Each row is where one point has got to under a steady rotation. How many steps took it there?
The counts run from 0 to 561.
[-14 -19   8   2   1   7   2   1 -11   1 -15  18   3  12   1 -21 -12 -18
  16   6  12  12  18 -12 -15   8  -6   9   8  -4   1   2  12  17] -> 439
[  6 -11   8   5  -1   9  11  -7  -2   5 -11  19  -9  10   0 -13 -20   1
  20  -4   9  16  26  -7 -17   9  -8   6  -5  -3  -8   8 -12  10] -> 175
[ 11  -6  13   1  -2  -2  27   2 -16 -17 -26   4  10   9   5 -11 -18  -3
  18  -5   7  13  13 -16 -15   3  -1   1   0  -6  -5  -5   1   0] -> 492
[ -8 -20   5  -1   8  -2   2  -3 -21   1 -17  13  11   2   2 -12  -3 -13
  22  15   7   0   9 -13 -13  25   6   8  -1 -18  -1  -2  10   4] -> 287
[  0 -14   3  -6  17  -5  20   3 -13  -9 -21  16   8  20  -2 -17 -18  -4
  21  -3   5  10  11 -13  -2   5  -1  -5  -3  -7  -9  -7  -1  11] -> 315
[ -3  -3   8  -4   1  -5  12  -5 -16  -9 -17  17  13   7   3  -5  -2 -16
  18  12  11  17   6 -13  -7  23  -8  -2   1 -31   4   0  -4  12] -> 464
[ 13 -10   9   0  15  -3  19   0 -16  -8 -12  13  11   6   0 -19 -21  -3
  19  11   6   4  11 -17 -13   5   4   4  -7 -11  -9  -7   0  10] -> 226
[ 14   0  10  -5  10   6  12  -5 -22  -1 -10  21   1  10   0  -3 -12  -2
  24   2  16   9  18  -2  -7  15   4   6  -1  -9 -11  13  -7  17] -> 235
[-12 -21   9   2   3   9   6  -1  -5  -5 -18  12   0   8   1 -15 -18 -16
  13   3  12  16  18 -15 -19  -3  -7  -5  -1 -12   6  -4   1   2] -> 436
[  7  -8   4  -8  14   1  18   2 -13 -12 -28  14  13   2   4 -10  -9  -1
  24  -2  -2   2  12 -13   6  13   8 -14   3 -16  -9  -9  -5  -2] -> 547
[ -4  -5   2  -9  -3   7   7   3  -4   2 -15  26   2  14   4 -24  -9 -12
  24  -6  -3   8  19  -4   5  16  -5  -4  12   3 -11  14   1  18] -> 88
[ -6 -14   5   2   3   9   8   5 -19  -8 -29   7  10   3   3 -12  -3 -26
  19   2   9  10   5  -9  -5  11  -5 -13   0 -24   4  -5   3   7] -> 372
[ 10   1  15   0   7  11   8   9 -18  -3 -13  19  15  -8  -1 -15  -4 -14
  25   5  -1  -5  10  -5  -1  17  12  -1  13   0 -15   5   3  15] -> 451
[-10 -10  15   8  -5   0  13   3 -15  -6 -19  15  16   4  -1 -15 -14 -21
  12   3   9  14  10 -15 -16   9  -5   7  12  -5   2  -9   5  10] -> 46
[ 10  -4  17   5  10   4  22  -1   4   2 -19  14  15  -7  -1  -7 -10 -23
   9  -2  -1  10  11 -19  -7   9 -10   0   9 -18 -13   5  -2  11] -> 397
[ 11 -12  13   8  15  20   5   4 -13   4 -17  15   0  -9  -3 -24 -14 -11
  28   4   0  -7  17  -5  -8   2  11  -5  -4  -2 -14   6  -1   5] -> 449
[ 10   0  11  -4   4   9   9  -6 -18   0 -15  21   2   7  -1  -6  -1 -12
  22   1  12  10  15   0  -6  19  -2   8   2 -14 -11  23   1  21] -> 236
[-12 -18  -1  -8   6  -3  11  -3 -17  -3 -21  13   2  19   0  -3  -2 -12
  22  -3   6   9  14  -6  -5  24  -7   1  -5 -15  -8  12   9   3] -> 21
[ 13 -10  17   5   0   1   2  12  -7 -13 -15  18   8  -1  11 -16 -22  -7
  21   1  -4  -1  11 -17  -8  11   4 -10  11 -11  -9 -16 -11  -2] -> 129
[ -4 -10   7 -11  -2  11   0  -6   1   0 -18  17  -6  -3   9 -14  -2 -11
  27  -5  -1  -2  25  -6  -7  20   2  -5   9 -14  -8  18   6  -6] -> 30
[  3 -13  17  13  11  18  11   5 -14   1 -26   8   5  -9  -8  -8 -10 -17
  21  -9   5   4  15 -10 -11   1   1  -8   2  -4 -13  -6  -7  -1] -> 276
[  4  -6  15   9   3  15  13  -7  -5   1 -29  11   2 -15  -1   0  -9 -10
  21 -10   2  12  19 -11  -7  11  -3  -9   2 -18  -9  -1 -16  -7] -> 335
[  9 -18   8   3  18   0  16   1  -5  -5 -15   9  10  -1   1 -24 -17 -12
  17  15   6   0  11 -21 -15   3   1  -1 -11 -16  -5  -4   3   7] -> 225
[  7 -14  13   4   8   6   2  -1  -9   1 -11  15  -6   9   4 -19 -22 -11
  17   7  19  11  14 -10 -19  -2  -8   1  -7 -17  -2   7  -2  16] -> 529
[ 11  -1  21   2   1   6   4  13 -14 -11 -15  13   8  -6   9  -6  -5 -29
  20  -5   7  -4  11  -6  -5  11  -1 -11  16 -12 -12  10   3   5] -> 363
[ -9 -17   6   3   3  11  12  -8 -18  -2 -24   4  -5   3  -4 -10  -7 -13
  20  -1  16  12  19  -8 -21   6  -2   7  -6 -12   0  15   7   1] -> 499
[  4 -10   6   4   6  10   8  -2  -7   8 -27  14   6  -1   0  -2   3 -20
  21 -10  -3   7  10  -6   5  26  -7  -5   4 -20 -17   4  -4   8] -> 245
[-15 -10  13   5   5  -2  14   4 -21 -11 -12  20   6  13  -5 -15 -21 -10
  19   4  12  12  18 -12 -15   2  -1  -2   3   0   1  -9  -8   6] -> 49
[  9 -15   4   9   8  18   8   0  -4   8 -31   9   2  -5   0  -7  -5 -12
  20 -12  -5   7  11  -8  -1  18  -4  -8  -6 -19 -14  -3  -8   1] -> 246
[ -5  -7   7   3   4 -14  28   0 -17  -9 -15  16  12  18  -5  -4 -14 -10
  18  -2   7  16  12 -13  -8  11  -8  -2  -2  -5  -9  -1  -8   7] -> 404
[  8   1  15  -2   6  -2  27   2 -12 -17 -23  12  14  -1   0  -5 -13 -10
  21  -6   0   2  16 -14  -5   9   5  -7  13  -3 -14   1  -4  -2] -> 100
[  1  -9  13   7  -1  12   3   3  -9  -2 -17  16   9 -12   3 -16 -13  -3
  30   1  -5  -1  14  -8  -7  20  13  -9   8  -7  -7 -15 -14  -6] -> 513
[  3 -10   5 -11  14   1  16   0 -12  -9 -29  14  19   2   4  -4  -2 -10
  22  -2  -3   2   9 -16   4  19   4  -6   7 -21 -11  -5   7   3] -> 548
[ -1 -15  10  13  -6  12  16  -5  -4   2 -26   5  10 -12  -1  -9 -11 -12
  17  -6  -1  15  15 -15 -14  16  -6  -4  -2 -16  -5 -13 -12  -4] -> 339
[ -4 -21   4   1  15   0   7   2 -24  -7 -18  11   8   3  -2  -7 -14  -4
  26   8   9  -1  12 -14 -14  14   9  -3  -8 -13  -2 -13  -6  -5] -> 285
